Each path below is one point turned by a fixed rotation once a step. After each direction that follows a path, write how fast that rotation turns it, in degrees a step (0 if it stays still).
Each turn is a multiple of 5 degrees from 10 to 175, or 0.
Each row of a path follows its step; steps can be skipped.
Path 1:
step 0: [ 0.25  1.74 -0.88 -1.96  1.57 -2.08  1.12 -3.09  2.98  1.95  0.29 -0.07
  1.39  0.66 -0.50 -1.60  0.53  2.10  1.44 -0.59 -1.82 -0.05  0.11  2.15
  0.73  2.15 -0.23  0.59 -1.23 -0.13  2.34 -3.71  0.91  0.72  0.27 -1.38
 -0.20  0.97 -1.43  0.52 -0.11  1.96 -1.03]
step 1: [ 1.87  0.43 -0.18  1.93  1.01 -0.18 -0.64  0.22  2.26 -0.42  1.48  0.81
 -1.62  1.13 -2.86 -0.91  0.59 -1.46 -0.40 -0.85 -0.80  3.52  0.61 -1.69
  0.47 -1.70  1.48 -3.07 -3.57 -0.87  1.68  2.69  1.25 -0.83 -0.22 -0.73
  0.54  0.58 -0.18  0.44  0.10  2.38  0.80]
step 3: [-1.54  1.22 -1.21 -0.63  0.10  1.45  0.97  1.68 -1.14  3.36  0.94  0.50
 -0.21  1.65 -0.91 -1.76 -1.70 -2.32  0.70 -2.02  0.18 -0.84  0.22  0.34
 -1.13  0.35  0.86  0.55 -2.84  0.76  0.09 -0.13  0.50  0.60  2.33 -0.51
  1.72 -1.18  2.23 -2.20 -1.83 -3.95 -0.47]
step 7: [-0.60  0.97  1.61  1.78  0.85 -0.22  0.02 -0.31  2.46  1.17 -2.21  0.63
 -1.57 -0.78 -1.23 -0.36 -0.55 -0.35  0.15 -0.87  0.52  2.23 -0.22  1.83
  2.11 -2.05  0.29  3.36 -0.13 -3.33  1.77  1.49  1.67  0.32 -1.69 -0.43
 -0.62  1.58  0.86  2.52  0.25 -0.71 -2.88]
step 9: [-1.11 -0.99  1.46 -0.84 -0.67 -1.47 -0.63  2.26 -2.08  0.94  1.05  2.12
  0.81 -1.06  0.00 -2.84 -1.54 -0.98 -1.06 -1.14  0.48  3.00  1.48  0.40
  2.06  0.10 -2.19  3.04 -0.11  3.11 -2.59  1.92 -0.42  1.14  1.44  0.33
 -0.13 -0.09 -0.45 -1.95  0.31 -0.05  0.02]
step 10: [ 0.34  2.96 -1.19 -1.89  0.84  2.08  0.92  0.41  1.11 -1.98 -0.52  1.12
 -1.80  0.44  0.39  1.38  0.23 -0.97 -0.55 -1.25 -0.26 -2.10  1.73  0.98
  1.61  1.02  0.75  2.02 -0.68 -0.78 -2.65 -2.17  1.14  1.41  0.41  0.40
 -4.28 -1.72 -0.77 -1.86 -0.94 -0.96  1.43]
step 11: [ 3.61 -0.86 -1.11  0.66 -1.80  0.62 -1.98 -0.76 -2.01  0.28  2.24  0.37
 -1.89  1.03 -0.94  1.55 -1.37  1.15  3.07  0.28 -0.80 -0.15  0.08 -0.16
  1.63 -1.51 -2.79 -1.55 -0.78 -1.54 -0.71 -1.19 -1.83  1.06 -0.34  0.87
 -1.20  1.96 -0.27 -2.25  0.72  0.69 -2.40]
step 16: [ 0.82  0.56 -1.87  0.55  0.45  1.67  0.63 -0.24 -1.67  1.95 -0.48 -1.82
 -2.40  1.36  1.87  0.44 -1.31 -1.29  0.01 -0.24  1.75 -0.62  1.03  2.82
  1.09  1.31 -2.19 -0.73 -3.45  2.26 -0.17 -0.47 -0.91 -0.28  2.21 -1.48
  0.02 -0.30 -0.18 -2.80  1.11 -2.69  0.49]
step 17: [ 2.21  0.75 -1.15  1.84 -0.56  2.62  0.69 -2.86  1.32 -0.98  0.62 -0.20
 -1.66  1.53 -0.93 -1.39 -0.09  2.17 -1.33  0.69 -1.87  1.15 -1.96 -0.51
  3.11  2.15 -1.86  0.55  2.93  0.28  0.25 -1.42  1.13  1.93  1.80  1.70
 -0.38 -0.40  1.93  0.29 -0.01  0.34 -0.42]
[ 0.18  0.60  0.41 -0.15  0.50  0.16  0.14 -0.41 -0.95 -0.14 -0.36 -0.20
 -0.13  0.03  0.54  0.12  0.54 -1.11  0.17  0.30  0.11  0.13  0.70 -0.71
  0.63  0.00 -1.11 -0.13  0.52 -0.35  0.34  0.00 -0.48  1.02  0.31 -0.28
 -0.13  0.04  0.35  0.47  0.21 -0.14  0.19] => 10
[-0.17 -0.37 -0.35 -0.58  0.99  0.31  0.51  0.71  0.03  0.99  0.68 -0.42
 -0.72 -0.37  0.15  0.34  0.72 -0.26  0.27 -0.52 -0.06 -0.24 -0.40  0.30
  0.67  0.47  0.05  0.89 -0.01  0.36  0.32 -0.13  0.11 -0.01  0.27  0.50
  0.43 -0.06 -0.72  0.51 -0.13 -0.11  0.25] => 110
[ 0.26  0.03 -0.65 -1.06  0.64 -0.15  0.24 -0.35 -0.84 -0.93  0.49  1.07
  0.16  0.48 -0.05  0.03  0.04  0.30  0.62  0.03 -0.18  0.62  0.16 -0.15
 -0.45 -0.18  0.46  0.35 -0.80  0.01  0.39  0.25 -0.17  0.66 -0.54  0.41
 -0.08 -0.02 -0.35 -0.13 -0.50  0.27 -0.14] => 35
[ 0.24 -0.41 -0.36 -0.24 -0.09 -1.06 -1.01 -0.14  0.10  0.15  0.39  0.08
  0.49 -0.28  0.29 -0.26  0.39 -0.64  0.18  0.50  0.36 -0.03 -0.40  0.10
 -0.64  0.61 -0.42  0.06  0.30  0.15  0.01  0.96 -0.73 -0.57  0.41  0.48
 -0.65  0.34 -0.15 -0.03 -0.48 -0.70  0.53] => 110
[-0.40 -0.16 -0.18  0.30 -0.15  1.60  0.18  0.07  0.23 -0.35  0.75  0.08
  0.05 -0.50  0.20  0.15 -0.64 -0.13  0.85  1.01 -0.17 -0.23  0.49  0.17
 -0.28  0.22 -0.24  0.33  0.43 -0.15 -0.01 -0.13 -0.31 -0.11  0.82  0.59
 -0.23 -0.27  0.31 -0.71 -0.43  0.37 -0.20] => 55
[ 0.68  0.44  0.13 -0.25 -0.02  0.24  0.53  0.57  0.38 -1.22  0.54  0.40
 -0.39 -0.02 -0.66  0.33 -0.24 -0.32 -0.07 -0.44  0.17 -0.02 -0.80 -1.14
 -0.50  0.57 -0.13 -0.46  0.75  0.28 -0.21 -0.50  0.16 -0.39  0.26 -0.16
  0.21  0.42 -0.01  0.45 -0.11 -0.40  0.26] => 160
